In the data rows, the value 128 means zero.
A hidden rule labels the rows of this table. It goes by one to three of the table's principal directions, not those with the most spread.
[147 123 126 130 114 103 170 122 126 135 143 140 125 133 128 121 124 157
 140 115 107 106 128 160  99 117 155 143 121 129 128 151 140 114 138 140
 132  99 146 162 125 113 146 128 146 112 109 157] gate
[117 105 127 101 129 161 142 115 105 104 140 136  94 127 129 142 135 182
 137  98 134 120 135 137  97 121 127 131  99 111 108 124 130  86 128  92
 122 114 131  93 118 165  88  78 148 105 127 141] gate
[163 151  75 108  91 162 144  98 124 132 104 127 113 104 116 149 101 144
 146  94 117  61 144 147 104  96 108 150 136 124 103 154 172  46 140  96
 135  70 149 136 123 202 103 112 171  96 127 182] vine
[171 143  88 149 122  48 162 149 135 143 138  98 166 158 164 113 142 151
 150 107 130 175 148 125 100 171 145 117 103 166 161 144  91 140  96 164
 124 135 135 169 151  83 157 155 106  90 138  92] sail
[ 85  99 166 144 153  95 140 149 123 126 159 140 138 142 131 101 148 124
 106 157 117 170 116 119 132 146 150 116 123 123 137 108 101 185 129 147
 128 165 123 119 130  62 155 136 112 154 123  87] sail
[167 133 104 128 121 163 116 129 130 115 103 113 115 131 122 160 126 144
 152 103 148 124 129 136 118 145 124 140 111 135 128 118 107  83 107 111
 120 116 127 115 127 171  73 108 110  95 137 137] rope
[158 114 143 156 161 145  85 132 133 106 121 130 144 119  89 127 108 100
 132 153 152 133  93 112 178 145 147 141 135 152 135  83  90 160  99 117
 117 153 107 128 130 135 105 137 104 134 139 103] vine
[199 237  86 146  95  85 153 159 161 177  66  91 181 155 193 139 126 169
 137 112 136 174 182 127 103 166 140  94 138 172 171 176 136 142  81 147
 127 110 128 183 165 118 166 197 143  69 146  91] brick
[101 122 154 139 149  96 141 138 124 133 139 130 146 134 141  98 130 161
  99 138 113 165 125 122 116 136 152 102 111 129 135 132 104 186 117 134
 127 150 130 126 141  81 174 151 126 127 131  78] vine
[ 94  80 128 112 147 177 101 102 109 114 142 150  98  99  91 128 125  92
 113 125 131  80  99 126 149  93 112 150 134 106 101  90 138  98 159 101
 137 122 125  97 100 156 102  97 134 169 124 155] brick
[ 74  87 194 112 125 154 129 105 108 109 167 162 107 106  99 107 114 151
 104 152  89 108 104 134 117  89 130 125 114  80  95 127 156 149 161 110
 134 125 131  97 130 124 143  91 158 147 106 156] moss
[162 135  84 116 129 185 122 123 123 114  70 117 103 114 122 156 112 179
 122  81 152 113 138 134 102 132 121 134  99 134 116 119 106  76  99  77
 113 110 128 103 126 207  70 120 128  73 159 121] vine
[151 125 123 129 123 137 126 106 126 123 154 139 128 111 110 131 114 129
 159 130 131  98 124 134 144 131 137 153 149 128 119 120 133 107 136 121
 128 106 127 137 125 157 109 108 161 126 113 160] sail
[191 110  61 134 122 115 143 119 122 108 142 102 117 125 112 148 109 158
 177  74 127 106 121 136 100 153 127 164  92 162 129 129 103  67 106 128
 105 107 140 142 142 166  75 106 106  77 134 145] brick
[ 79  89 168 124 134 117 134 130 116 124 165 135 114 144 126 118 154 122
 123 135 101 132 105 143 107 110 130 122 102 103 121 134 128 138 153 152
 138 137 143 108 117  69 149 104  93 160 102 136] brick
[127 149 211 134 104 194  58 157 126  75 136 124 122 131  65 174  98  87
 119 185 108 179 129  89 181 158 117 103 130 118 135 100 149 138 102 104
 116 180 101  78 145 155  85 101  88 141 122 113] gate
[163 203 160 149 109 166  68 117 155 152 109 139 172  89 100 133  79  89
 125 181 127 117 137 111 201 139 135 120 202 129 136 119 156 167 126 119
 134 120 105 149 147 167 152 174 177 143 117 136] vine
[122 110 103 142 152  76 158 133 138 167 125 124 136 141 165 101 156 139
 126 102 128 119 108 158  95 124 146 139 113 140 141 144  98 154 141 175
 129 117 143 163 126  61 168 163 101 135 122 123] brick
[132 140  80 127 116 101 154 134 135 148 119 122 132 138 146 130 145  91
 137 122 133 110 144 129 126 122 113 140 153 141 133 138 149  96 141 145
 139 114 139 152 115 119 131 141 134 141 131 140] sail
[ 86  47 146 127 154  85 134 111 111 114 189 144 121 125 115  85 146 105
 132 136 123 114  90 133 130 109 126 145 106 109 113 113 104 157 158 156
 130 146 134 125 118  79 153 103 105 162 114 141] rope
[100 122 176 123 143 217  67 115 117 102 148 144 106  96  80 155 106 121
 122 151 121 120 107 108 169 135 125 132 146 106 108  83 134 124 135  86
 120 139 106  65 126 174  76  92 141 157 115 129] gate
[139  96  85 137 157  98 137 132 130 123 133 116 121 142 135 127 151 102
 154 109 158 119 113 132 135 140 127 155 126 154 135 116  89 114 123 150
 119 137 132 140 109 113 105 127  91 136 137 122] rope
[114 130 137 126 123 151 123 114 131 138 115 145 122 103 110 122 110 117
 108 139 113  90 119 138 135 100 125 136 148 110 111 133 150 130 151 119
 135 111 134 129 123 144 141 140 148 142 121 149] rope
[143 153 131 137 139 145 116 124 138 148 113 126 141 117 145 128 120 165
 129 123 134 132 120 126 125 140 140 125 132 137 134 121 121 152 117 122
 121 115 113 129 150 133 125 142 151 115 130 119] brick
[125  99 112 116 142  58 152 116 122 143 153 120 141 145 181  87 164 168
 146  92 156 147 137 148  94 132 131 117  88 122 135 153  84 154 130 162
 125 130 136 148 129  89 175 129 114 106 127 122] vine
[113 162 179 136 118  97 122 146 138 136 150 125 157 143 148 117 132 133
 124 165 117 185 150 114 144 154 138  92 142 123 147 147 132 188 120 151
 127 156 118 133 149  89 173 147 133 135 117  99] moss
[196 164 104 167 120 194 102 139 158 131  71 108 118 107  82 186  78 132
 141 119 109  98 101 142 132 159 147 165 143 160 133 115 108  93 103 119
 109 101 131 135 143 179  56 154 101  97 134 138] moss
[111 150 169 157 142  98 115 138 149 159 130 140 162 119 125  99 114 101
  98 172 106 141 115 127 162 132 154 116 165 132 144 135 126 213 137 162
 130 146 124 159 140  73 197 191 129 163 115 103] vine
[198 213 111 142  90 189 112 143 152 135  44 130 141 108  92 165  74 108
 115 149 123  95 146 122 158 120 129 136 174 154 134 129 190 101 101  88
 125 100 118 155 145 199 101 169 162  99 142 144] gate
[107 104  95 133 156 103 133 132 127 134 133 119 125 132 137 118 143 100
 122 117 133 123 113 118 131 125 118 137 129 146 131 120 113 132 134 144
 126 141 132 129 118 101 130 140 104 154 139 108] vine
[106 141 117 118 122  95 155 117 130 149 136 129 140 129 161 107 134 137
 121 131 121 129 145 121 116 112 119 114 143 123 125 153 149 140 143 135
 141 118 134 142 130 114 166 137 169 134 131 127] moss
[126 113 147 142 141 105 149 161 127 106 129 118 122 164 129 136 142 145
 124 131 126 178 128 130 114 155 153 117 101 143 144 129  91 144 100 139
 118 160 134 124 123  90 121 128  83 116 136  87] sail
[116 141 172 135 133 177 105 126 133 127 108 142 125 112 104 136 105 134
 103 155 109 118 107 127 139 112 139 123 139 116 118 119 145 150 129 107
 131 124 121 110 133 136 125 132 142 140 123 128] vine
[112 158 177 134 112 180  90 144 144 124  99 133 121 127 104 156 121  80
 113 175 120 130 124 123 164 122 116 119 162 110 126 125 158 138 134 126
 134 141 119 107 123 136 114 133 112 159 119 138] rope
[145 136 131 138 112 123 130 139 132 119 150 111 121 136 114 154 116 136
 148 120  98 142 130 130 117 156 134 134 118 139 138 141 125 110 121 145
 117 129 136 129 141 124 109 122 103 116 116 131] gate
[ 48  86 160 103 160 172 118 109 106 129 149 153  98 118 141 117 163 147
 105 125 137 120 112 133 118 104 123 119 122  83 101 102 120 131 161 105
 140 129 125  68 101 119 121  90 146 168 117 126] gate
[149 191 165 144 119 203  93 129 150 132  84 134 135 107 109 164  90 142
 118 165 127 133 135 119 162 146 145 120 178 126 127 117 138 140 110  91
 127 118 110 112 137 183  96 144 172 120 132 120] moss
[142 137  95 133 149 169 107 128 140 122  90 134 109 112 100 154 112  67
 129 137 155  82 115 117 182 117 118 164 182 154 124 103 147 104 130 110
 119 127 116 135 104 174  79 142 134 157 143 140] gate
[203 148  83 145 108 156 141 136 135 120 110 103 113 128 110 178 101 176
 167  84 110 113 121 144  90 163 144 161 102 163 137 128 118  63  98 120
 107  93 135 138 151 170  55 117 113  68 129 147] gate
[171 124  83 149 143 130 136 118 140 145 114 113 128 120 130 138 119 156
 155  94 129  96  98 149 104 140 144 162 117 155 130 124  96 108 120 138
 119  95 135 147 137 133  98 136 118 104 129 139] rope
[177 144  72 105  74 168 160 106 126 121  97 123  95 111 114 164 101 163
 157  84 112  60 145 155  80 101 102 161 115 121 101 160 176  26 136  98
 126  63 150 135 131 214  73  95 160  71 129 202] moss
[117 109 138 124 127 118 135 138 123 114 122 132 119 139 118 121 135 111
 119 135 128 126 123 135 126 111 123 127 113 122 124 135 133 132 129 133
 127 142 136 128 119 114 137 126 100 132 129 130] vine
[150 122  67 134 132 117 154 135 128 121 112 111 123 138 128 141 129 110
 141 112 128 109 117 112 114 123 112 151 125 165 129 120 142  85 117 123
 127 118 133 138 129 133  89 120 122 122 149 128] moss
[178 202 129 148  91 183  90 141 155 133  85 118 140 122  91 180  97  71
 147 162 118 105 138 128 172 138 123 137 185 144 135 132 169  92 117 122
 133 111 129 138 129 169  96 148 123 134 116 151] brick
[148 135  53 132 140 113 141 119 141 153 103 120 127 115 142 128 127 101
 139 102 150  86 129 129 137 124 115 159 160 157 130 128 127 103 136 137
 124 107 131 159 118 149 116 157 140 133 144 138] moss
[149 174 158 128  84 170  83 122 144 132  92 130 140 104  94 143  88  87
 113 160 109 106 134 127 158 106 106 117 153 108 122 145 173 128 135 120
 138 118 125 134 140 168 145 148 131 130 122 162] rope
[181 143  52 154 152 149 125 141 148 129  78 107 119 128 112 167 116  91
 151 109 154  93 110 124 151 146 130 173 159 187 139 105 112  84 104 123
 112 117 126 148 115 161  58 152 104 125 152 120] gate
[140 153 136 143 136 135 104 127 141 142 121 131 140 104 113 126  95 122
 116 137 115 118 117 120 155 134 136 134 151 143 136 127 139 164 127 133
 113 130 115 146 149 135 142 166 137 135 126 123] brick
[ 90  75 133 125 153 102 167 121 113 128 145 152 117 132 135  93 150 141
 110 127 126 113 108 144 105 100 144 137 113 114 114 120 115 143 147 130
 138 126 140 130 109  89 149 118 138 143 126 128] sail
[177 164  42 137 141 150 108 141 143 138  95  84 129 147 156 183 156 105
 180  89 183 137 146 117 141 182 113 144 150 174 149 106  86  57  96 126
 121 121 123 116 112 165  48 126  97 117 148 104] vine
[143 120  82 110 116 129 131 107 120 136 145 122 123 118 147 130 141 135
 160  94 146 107 139 127 113 131 103 144 121 124 122 120 133  81 140 125
 130 103 124 125 131 159 103  99 149 115 128 161] sail
[154 161  82 137 127  65 135 142 140 147 140  96 167 157 178 127 156 106
 161 124 159 177 162 101 142 172 120 113 147 166 162 133 107 132 106 159
 131 144 119 154 135 103 141 147 126 126 142  93] moss
[148 142 164 122 105 215  92 130 118  79 107 128 109 122  75 174  98 137
 132 149 122 129 128 116 140 128 120 122 119 115 109 109 146  85 102  70
 125 130 121  77 129 197  60  80 127 105 131 136] vine
[ 46  78 195 146 166  60 114 140 127 149 197 146 150 141 136  74 168  67
 100 174 111 167  98 126 159 132 147 110 138 106 144 114  94 226 167 197
 143 180 127 133 115   2 216 155  83 214  97  97] gate
[ 90  85 146 135 171 185 124 118 120 123 123 156  92  97  96 127 113 153
  96 124 111  88  77 139 123 108 150 157 126 118 104  92 119 140 146 100
 117 120 124  98 120 134  95 122 139 150 125 129] sail
[167 180 114 147 109  74 150 141 153 172  99 118 173 146 164 111 133 116
 133 139 126 132 140 141 122 124 140 118 147 151 155 163 148 156 121 167
 142 110 134 192 143  83 188 181 135 120 124 131] brick
[171 167 104 117  92 175 125 129 128 112  91 118 119 124 112 167 103 136
 137 118 129 116 152 118 123 125 110 130 130 137 123 131 165  67 108  87
 128 107 125 121 134 198  80 110 150  91 143 148] gate
Which label does each new row get?
[ 64  61 174 114 128 102 150 125 100 108 179 144 114 143 123  95 158 139
 111 136 100 142 114 141  91 103 126 111  78  83 109 132 118 140 153 139
 143 145 149  97 117  72 162  87 101 145 109 129] >> rope
[139 153 123 128 124 146 108 122 132 122 131 137 135 111 105 137 104  79
 134 156 131 104 130 100 180 119 115 141 178 144 127 113 177 123 132 113
 127 128 110 138 129 159 114 131 164 155 128 143] >> gate
[ 96 107 175 146 157 131 115 155 120 112 156 116 137 167 141 137 169 137
 128 152 134 207 115 110 124 170 152  97 105 128 145  90  71 153 103 132
 140 168 119  80 121  67 111  99  89 148 128  67] >> moss
[ 96 115 185 121 108 138 138 134 115 107 131 150 124 128  98 116 109 126
  82 164  87 139 126 121 121  95 131 105 114 101 116 132 164 147 135 108
 144 141 133 116 129 116 157 119 140 136 127 128] >> sail
[169 186 100 123 107 110 137 130 145 156  81 127 150 126 153 122 118 127
 125 120 152 118 166 137 139 120 127 120 156 142 142 160 153 132 118 129
 129 111 126 176 130 153 163 176 158 104 138 135] >> brick
[149 147 164 122  95 172 127 102 124 130 118 155 127  98  94 127  86 166
 116 136  95  86 126 157 115  94 148 130 129  98 107 143 166 116 140  97
 139  85 137 137 135 167 144 123 177 105 106 174] >> brick
[111 106  77 113 138 176 125 126 119 116 123 113  81 118 122 169 131 130
 130  86 125 109 121 114 109 136  99 152 118 135 116 105 127  59 136 105
 116 120 127  87 119 172  49  97 117 131 144 133] >> sail
[171 176 183 148  88 191 117 134 143 117  99 141 126 110  72 165  66 147
 118 164  78 111 119 140 134 124 156 134 146 125 125 136 173 124 116 102
 126 103 127 137 150 166 107 135 154 104 112 159] >> sail
[ 25  10 175 102 175 170 136 125  87  77 153 156  62 136 104 113 170 139
  93 128 124 118  74 135  94  82 115 134  65  78  84  89 107 124 154  99
 129 158 136  42  93  98  88  50  82 166 128 124] >> rope
[143 164 216 146 106 202  74 143 134  96 109 147 140 110  63 152  74 110
  96 199 104 154 120  99 180 135 143 108 151 117 129  95 160 162 104  85
 130 151  98 106 149 164 110 127 147 131 127 121] >> sail
[136 103  33 122 158  94 151  99 134 167 119 110 122 119 178 113 155 138
 152  63 164  85 117 145  99 122 113 160 125 147 125 134  88  97 147 151
 128  92 139 151 113 131 122 140 132 124 144 142] >> rope
[ 97  93 207 124 130 170 106 127 106  85 151 155 116 116  79 121 106 144
  93 165 104 150 108 112 137 116 140 111 103  96 111  95 132 156 124  89
 131 154 114  86 133 135 122  92 136 133 125 119] >> sail
[142 113 167 129 122 151 118 115 119 108 141 155 129 109  90 117 102 138
 125 148 122 112 113 133 143 115 145 137 126 113 117 108 141 140 128 105
 128 122 118 131 134 149 126 111 155 120 118 152] >> gate
[172 176 128 144 105 162  97 133 143 120 113 122 138 112  87 162  83  92
 140 153 114 113 131 111 171 141 126 140 169 151 134 123 162 112 114 115
 121 123 118 140 142 172 100 142 139 128 125 141] >> gate
[145 204 130 117  92 204  90 114 140 144  87 122 132 100 123 165  98 140
 126 132 119 109 156 123 138 124 108 111 162 112 116 144 171  95 128  90
 134  95 125 104 140 200 110 133 171 114 124 145] >> vine
[119 105 145 140 159 136 128 148 122 102 115 124 126 147 127 129 140 146
 115 140 147 170 114 112 127 146 143 117 105 139 131  98  85 151  95 109
 122 160 117 100 125 114 100 116 105 119 151  78] >> moss
[115 155 169 112 100 193  90 149 117  78 117 130 117 135  89 169 115  85
 113 177 132 165 159  81 174 134 100  99 150 116 122 101 171 100 106  74
 133 165 107  74 120 183  79  90 135 140 142 112] >> sail
[124 113 163 128 124 192 113 133 117  92 128 138 102 122  90 157 114 150
 124 141 118 136 117 123 127 138 134 132 114 112 113  97 125 106 116  88
 122 134 120  82 128 164  69  86 128 117 128 129] >> sail
[134 176 163 104  80 255  56 113 121  93 102 142 107  86  54 185  74  85
 114 163 114  96 150 100 184 108  91 121 171  95  99 106 202  64 132  52
 136 118 113  72 122 246  69  92 167 139 123 166] >> brick
[153 146 160 163 129 141 115 165 142 103 112 110 138 148 101 157 108 127
 125 162 111 180 117 108 140 170 150 118 124 155 148 112 104 151  85 127
 117 159 119 119 147 116  96 137  91 114 140  85] >> moss
[163 157 166 136  85 196 102 142 129  80 133 116 108 128  67 196  85 131
 153 152  91 142 135 116 140 159 127 132 130 128 124 125 151  78 104  99
 116 130 127  94 143 187  52  86 116 103 117 146] >> moss
[101 101 156 103 130 148 110  75 113 138 168 162 120  82 117  96 110 142
 122 126 120  76 110 138 137  84 123 138 136  87  99 126 156 142 174 115
 137  99 120 126 127 152 158 107 190 150 105 181] >> brick
